miku: [-50  39 -19  10  60]
tikor: [-33  65 -16  76  70]
Nobe: [-90  80  -8  13  42]
Kis: [-90  80  -8  13  49]
asked: [-90  80  -8  13  42] : Nobe
asked: [-50  39 -19  10  60] : miku

Rize: [-13  -8  -5  -9 -11 -24]
tedaz: [ 71  32  -4 -10   4 -17]
Bedus: [-10   4   5  -9 -11 -24]
asked: [-10   4   5  -9 -11 -24] : Bedus
at: [-10   4 -17] : tedaz, 3
shift +1: [-10] : [-9]
after: [71] : [32]
after: [32] : [-4]

Gesob: [-54  15 -69   1 -46  87 -87 -74]
ved: [ 94 -88 -58 -37  88  58  92  52]
monor: [-96 -11  27 -11 -56 -78 -31   8]
sumur: [-54  59   9   1 -46  87 -87   1]
at: [-88 -58 -37] : ved, 1
at: [-69   1 -46  87] : Gesob, 2
after: [58] : [92]
after: [-78] : [-31]

veler: [-40  27  52 -20  68  24 -23  57 -51  26]
Kem: [ 68 -20 -40  27  52 -44  49 -68  24  45]
mig: [ 68 -20 -40  27  52 -44  49 -68  24 -62]
asked: [ 68 -20 -40  27  52 -44  49 -68  24  45] : Kem
shift +1: [52] : [53]
at: [ 68  24 -23  57 -51] : veler, 4
asked: [ 68 -20 -40  27  52 -44  49 -68  24 -62] : mig

pafun: [60 12  5 24  9 23 25  2]
lupa: [ 24   5  12  24  40  -2 -30 -74]
Kasem: [ 16  34  17  34  46   2  -9 -70]
at: [ 5 24] : pafun, 2
at: [ 5 12 24] : lupa, 1
at: [17 34] : Kasem, 2
after: [23] : [25]
at: [ 9 23 25] : pafun, 4

vodug: [ 25 -95 -48 -30  33  35 -13  56]
vepa: [-45  28  16 -26 -33  30 -29   1]
Kulin: [-46 -15 -15 -28  13  42  -8 -18]
funu: [  9 -27  -1  18 -16  17 -26  44]
dage: [ 39 -12   7  -3  31 -48  37 -25]
after: [-30] : [33]
after: [-27] : [-1]

sol: [  2  32   2 -12  -6  -9  23   7 -47  -8 -10  26 -23 -23  -6  14 -19   4
  46  20  13   2  18   9 -27   9]
Dala: [ 12   9 -19  -5   4  -1   2  20 -13  -9   3 -41   9  21  -3  24 -28  20
  28  -6  22   4   1   3  -4   0]
gefip: [  9 -13 -33  44  -4  27  49  14   0  -3 -26   8   0 -25  19 -43  17  -3
  41 -26 -18   2  -4 -31  13  -1]
Pide: [-43  -6  31   6  -4 -58  34 -28  22   3 -23  42 -22  20  17   0  -5   0
 -14   4 -11   0   8 -10  -7   1]
suziv: [ 12   9 -19  -5   4  -1   2  20 -13  -9   3 -41   9  21 -52  24 -28  20
  28  -6  22   4   1   3  -4   0]
fogo: [ 14  -5   4   9 -13  -1   3 -19  20   2 -41  -9  -5 -21 -49 -18   2 -15
  25  -2  -4  -4  12 -12  15   2]
ruki: [-54   9 -45  53   1  60  13  29  -9  19  16  -6  -4  32  22  -8  -1   4
  57  15  16   0  44  36  27  -2]
Nofu: [-37 -10  43  11  -7 -50 -17 -18  41 -10  19  13 -17 -16  10 -13  -8 -11
 -42 -26  -5  -3  16  18  -2   1]
Monel: [-54   9 -45  53   1  60  13  29  -9  19  16  -6  -4  32  22  -8  -8 -11
 -42 -26  -5  -3  12 -30  -2  -9]
asked: [ 12   9 -19  -5   4  -1   2  20 -13  -9   3 -41   9  21 -52  24 -28  20
  28  -6  22   4   1   3  -4   0] : suziv
asked: [-54   9 -45  53   1  60  13  29  -9  19  16  -6  -4  32  22  -8  -1   4
  57  15  16   0  44  36  27  -2] : ruki
shift -1: [-26   8   0 -25] : [-27   7  -1 -26]

